In the data rows, the value 128 means zero.
Here are some points, one per row:
c(164, 118, 101, 101, 92, 113, 119, 185, 84, 193, 192, 75, 110, 80, 103, 93, 226, 152, 122, 189, 64, 145, 60,
  91, 174, 99, 133, 110, 154, 213, 197, 153, 91, 163, 161)
c(142, 142, 119, 136, 136, 186, 128, 142, 162, 135, 116, 56, 90, 103, 116, 157, 120, 123, 162, 95, 109, 117, 108,
  122, 125, 96, 126, 131, 143, 135, 147, 130, 142, 147, 69)
c(140, 127, 174, 223, 14, 58, 180, 20, 128, 66, 28, 52, 149, 197, 183, 134, 40, 110, 118, 35, 143, 146, 255,
  137, 124, 182, 82, 90, 139, 37, 127, 148, 122, 111, 119)
c(159, 124, 120, 79, 150, 132, 115, 193, 125, 184, 231, 183, 82, 120, 85, 92, 209, 147, 142, 151, 78, 96, 0,
  102, 93, 106, 198, 146, 136, 227, 207, 97, 82, 135, 174)
c(33, 127, 115, 104, 255, 255, 45, 179, 175, 108, 238, 255, 209, 144, 88, 129, 197, 151, 187, 168, 227, 57, 118,
  170, 87, 149, 210, 139, 110, 45, 0, 121, 144, 94, 95)
c(140, 156, 77, 101, 96, 106, 147, 128, 146, 81, 120, 149, 91, 47, 127, 152, 116, 153, 133, 133, 128, 208, 64,
  145, 166, 123, 90, 166, 142, 154, 78, 147, 181, 91, 102)
c(168, 143, 117, 120, 65, 104, 173, 140, 135, 96, 97, 76, 72, 77, 120, 127, 56, 139, 119, 101, 107, 177, 110,
  113, 147, 129, 121, 158, 144, 212, 156, 164, 149, 137, 135)
c(111, 81, 124, 157, 138, 118, 166, 118, 128, 144, 112, 142, 145, 168, 141, 154, 121, 121, 134, 113, 123, 130, 146,
  128, 124, 111, 110, 86, 94, 87, 111, 118, 95, 133, 130)
c(96, 77, 135, 131, 180, 146, 140, 96, 173, 81, 43, 117, 138, 82, 166, 204, 55, 102, 137, 91, 154, 153, 169,
  139, 119, 157, 69, 126, 126, 51, 59, 103, 184, 133, 109)
c(181, 145, 97, 73, 185, 149, 153, 194, 96, 184, 163, 177, 122, 88, 111, 105, 162, 173, 116, 182, 89, 144, 33,
  82, 141, 117, 177, 115, 107, 255, 129, 122, 108, 139, 185)
c(49, 138, 157, 151, 219, 193, 83, 94, 152, 131, 130, 177, 182, 202, 110, 114, 145, 89, 163, 170, 206, 85, 176,
  174, 95, 133, 155, 105, 91, 30, 81, 96, 151, 87, 105)
c(149, 110, 108, 122, 81, 73, 134, 134, 105, 158, 125, 118, 116, 78, 106, 111, 136, 98, 104, 166, 107, 130, 141,
  100, 189, 123, 107, 108, 90, 194, 139, 119, 118, 137, 192)
c(106, 167, 134, 105, 89, 98, 181, 129, 143, 112, 91, 119, 84, 96, 161, 145, 82, 88, 120, 70, 153, 149, 197,
  149, 123, 130, 114, 127, 159, 162, 139, 136, 120, 137, 137)
c(135, 128, 129, 96, 45, 30, 179, 118, 63, 209, 126, 141, 66, 172, 126, 46, 119, 54, 85, 114, 126, 167, 207,
  105, 182, 113, 117, 78, 105, 211, 200, 82, 55, 121, 192)
c(113, 110, 144, 140, 103, 95, 150, 110, 158, 139, 114, 114, 75, 140, 160, 125, 36, 94, 119, 124, 170, 130, 209,
  159, 146, 148, 82, 140, 122, 108, 120, 120, 140, 115, 119)
c(184, 175, 44, 44, 174, 185, 62, 183, 115, 131, 151, 110, 69, 0, 93, 133, 109, 196, 104, 199, 71, 190, 0,
  115, 194, 114, 112, 168, 102, 255, 191, 152, 182, 132, 105)
c(88, 105, 150, 132, 227, 179, 91, 122, 117, 139, 132, 153, 173, 204, 105, 101, 144, 140, 140, 177, 154, 71, 127,
  143, 86, 131, 158, 127, 82, 51, 124, 77, 118, 122, 85)
c(109, 56, 137, 171, 207, 135, 62, 90, 120, 138, 150, 192, 203, 197, 125, 107, 188, 110, 120, 133, 186, 114, 171,
  149, 131, 143, 94, 59, 86, 22, 12, 119, 114, 129, 123)
c(33, 134, 145, 60, 255, 167, 85, 162, 119, 172, 173, 255, 191, 176, 105, 85, 154, 157, 154, 166, 183, 108, 116,
  141, 99, 102, 217, 123, 86, 96, 59, 117, 120, 109, 175)
c(98, 128, 148, 90, 131, 150, 123, 155, 108, 139, 144, 145, 121, 147, 100, 119, 131, 116, 156, 168, 118, 85, 128,
  106, 116, 143, 125, 94, 109, 100, 175, 117, 90, 132, 127)
c(101, 128, 172, 195, 108, 141, 132, 44, 132, 72, 89, 112, 189, 200, 174, 176, 104, 122, 132, 71, 172, 200, 175,
  141, 76, 170, 69, 121, 105, 20, 86, 103, 152, 108, 84)
c(110, 94, 179, 139, 23, 0, 203, 40, 18, 201, 55, 144, 112, 255, 169, 58, 109, 33, 112, 78, 162, 118, 255,
  95, 163, 114, 162, 50, 103, 177, 154, 107, 39, 94, 225)
c(109, 165, 127, 144, 187, 158, 121, 145, 190, 52, 158, 156, 159, 157, 140, 179, 102, 147, 170, 120, 97, 103, 132,
  141, 98, 143, 100, 156, 177, 99, 97, 128, 167, 142, 77)
c(128, 136, 156, 93, 157, 109, 131, 142, 73, 168, 143, 131, 131, 171, 124, 101, 171, 120, 153, 160, 106, 100, 173,
  93, 134, 104, 147, 79, 130, 146, 126, 132, 82, 149, 147)
c(121, 103, 89, 118, 165, 137, 94, 161, 106, 163, 201, 118, 172, 97, 103, 62, 229, 170, 102, 166, 116, 104, 100,
  107, 150, 153, 133, 128, 134, 139, 139, 164, 112, 168, 130)
c(181, 118, 146, 173, 0, 65, 158, 101, 144, 81, 59, 20, 100, 134, 213, 182, 132, 145, 82, 13, 93, 133, 218,
  104, 133, 138, 78, 112, 145, 124, 147, 158, 116, 130, 100)
c(158, 133, 123, 101, 141, 100, 134, 163, 98, 138, 135, 156, 125, 109, 77, 80, 152, 122, 124, 167, 147, 124, 82,
  135, 162, 88, 124, 116, 131, 196, 158, 137, 130, 122, 165)
c(193, 181, 81, 86, 150, 160, 158, 184, 181, 89, 147, 114, 108, 48, 101, 174, 89, 142, 144, 132, 75, 176, 0,
  117, 113, 94, 144, 205, 153, 231, 140, 158, 196, 136, 116)
c(59, 97, 135, 159, 138, 110, 123, 101, 122, 122, 102, 155, 117, 147, 114, 120, 89, 108, 120, 160, 144, 139, 151,
  163, 145, 123, 141, 143, 100, 106, 128, 99, 117, 118, 150)
c(139, 158, 155, 167, 140, 111, 123, 99, 171, 74, 127, 150, 132, 123, 177, 205, 61, 115, 138, 82, 124, 125, 159,
  145, 79, 152, 77, 137, 163, 89, 103, 153, 173, 130, 109)
c(140, 127, 108, 90, 184, 139, 108, 161, 143, 141, 165, 171, 139, 92, 83, 187, 146, 155, 160, 134, 147, 150, 18,
  159, 118, 117, 172, 137, 94, 190, 111, 133, 145, 128, 125)
c(110, 102, 120, 173, 42, 140, 143, 38, 180, 38, 47, 88, 150, 122, 176, 191, 92, 102, 99, 81, 166, 143, 201,
  174, 112, 171, 52, 125, 129, 22, 73, 149, 162, 108, 89)
c(83, 139, 106, 125, 144, 128, 94, 140, 143, 143, 157, 158, 160, 149, 111, 105, 128, 115, 117, 200, 177, 112, 121,
  145, 132, 105, 154, 102, 73, 116, 109, 136, 135, 133, 151)
c(130, 139, 121, 132, 128, 135, 139, 158, 148, 120, 132, 121, 109, 107, 123, 175, 120, 154, 125, 100, 91, 123, 112,
  152, 122, 128, 160, 168, 115, 142, 141, 96, 121, 120, 127)
c(136, 143, 129, 142, 153, 171, 114, 152, 170, 102, 155, 139, 166, 90, 120, 110, 127, 196, 131, 126, 169, 150, 44,
  135, 64, 121, 134, 157, 110, 114, 128, 155, 198, 118, 89)
c(131, 109, 117, 126, 44, 141, 140, 115, 177, 89, 77, 71, 90, 96, 154, 187, 115, 125, 132, 95, 90, 134, 194,
  107, 135, 147, 83, 100, 165, 28, 84, 112, 138, 134, 108)
c(113, 137, 98, 92, 248, 203, 45, 185, 94, 197, 255, 199, 192, 119, 66, 51, 223, 149, 132, 202, 175, 116, 0,
  162, 137, 125, 174, 120, 99, 142, 112, 119, 118, 159, 108)
c(61, 87, 168, 107, 246, 138, 76, 109, 88, 198, 177, 233, 184, 239, 105, 41, 179, 41, 140, 206, 205, 79, 232,
  175, 133, 131, 199, 90, 110, 53, 60, 100, 92, 112, 157)
c(38, 91, 229, 182, 183, 133, 129, 70, 99, 130, 111, 177, 187, 248, 138, 121, 107, 58, 158, 98, 185, 59, 255,
  129, 72, 149, 102, 115, 115, 0, 70, 80, 71, 116, 145)
c(196, 149, 123, 115, 133, 144, 136, 166, 152, 123, 173, 108, 93, 73, 113, 171, 123, 184, 134, 76, 86, 137, 0,
  113, 109, 118, 143, 122, 177, 178, 169, 142, 133, 172, 129)
c(58, 84, 188, 203, 75, 173, 118, 61, 144, 77, 66, 203, 197, 205, 182, 197, 113, 110, 156, 105, 175, 80, 217,
  161, 80, 166, 140, 109, 139, 0, 45, 132, 95, 125, 108)
c(150, 161, 128, 75, 248, 186, 57, 210, 74, 173, 203, 155, 170, 156, 89, 48, 164, 121, 146, 171, 102, 84, 94,
  92, 146, 100, 200, 107, 141, 202, 134, 124, 84, 137, 150)
These points spread out most along one direction. Take the direction at right angles to it along which they spread out most. Go by this last direction. How many in every 100 of the points above lie lower along it than each point below? Answers are rounded to whole numbers. More than half of the points above lie lower than the first one.
c(126, 127, 124, 111, 137, 155, 125, 164, 84, 150, 111, 75, 103, 152, 123, 115, 125, 132, 145, 149, 96, 91, 162,
  130, 152, 100, 158, 132, 187, 160, 139, 125, 105, 138, 124) >> 57
c(149, 134, 137, 187, 41, 86, 161, 78, 153, 80, 100, 112, 126, 139, 169, 160, 148, 146, 116, 72, 108, 121, 160,
  103, 121, 165, 102, 137, 160, 101, 174, 169, 144, 139, 121) >> 88
c(167, 115, 140, 140, 85, 78, 150, 104, 40, 181, 111, 81, 144, 163, 134, 67, 150, 75, 105, 151, 110, 125, 199,
  104, 165, 132, 156, 117, 145, 154, 194, 122, 91, 122, 203) >> 67
c(158, 142, 124, 171, 19, 97, 167, 128, 132, 138, 103, 62, 101, 95, 120, 114, 195, 170, 122, 106, 50, 155, 40,
  99, 110, 100, 98, 165, 95, 145, 183, 154, 116, 132, 118) >> 95
c(182, 161, 62, 58, 145, 113, 128, 210, 77, 162, 162, 98, 86, 43, 68, 55, 180, 166, 106, 190, 54, 159, 0,
  90, 181, 88, 183, 148, 137, 255, 208, 133, 148, 152, 180) >> 90
c(215, 149, 73, 213, 0, 111, 192, 99, 193, 43, 39, 0, 59, 12, 180, 196, 85, 177, 89, 59, 20, 183, 65,
  100, 140, 145, 34, 213, 173, 113, 185, 191, 180, 140, 82) >> 100
c(186, 130, 135, 153, 32, 97, 190, 95, 117, 90, 80, 27, 94, 152, 169, 138, 87, 121, 112, 59, 112, 153, 163,
  127, 132, 134, 114, 122, 187, 136, 147, 115, 116, 110, 92) >> 95
c(160, 117, 82, 130, 104, 137, 141, 124, 149, 109, 128, 101, 109, 55, 114, 163, 107, 164, 111, 122, 116, 136, 78,
  114, 140, 147, 93, 152, 141, 155, 147, 152, 178, 125, 91) >> 88
c(90, 112, 133, 95, 124, 87, 84, 111, 127, 161, 102, 150, 115, 116, 126, 87, 111, 92, 126, 166, 186, 127, 166,
  173, 157, 131, 133, 96, 142, 128, 108, 130, 99, 123, 144) >> 38
c(149, 152, 127, 125, 130, 131, 114, 98, 177, 124, 91, 110, 71, 69, 134, 179, 79, 147, 101, 127, 147, 110, 90,
  141, 75, 114, 121, 227, 126, 114, 195, 100, 181, 111, 61) >> 74
c(157, 173, 173, 127, 102, 112, 141, 139, 134, 116, 125, 91, 109, 143, 161, 154, 99, 149, 111, 95, 87, 133, 169,
  87, 137, 124, 110, 180, 155, 138, 146, 137, 144, 129, 141) >> 81
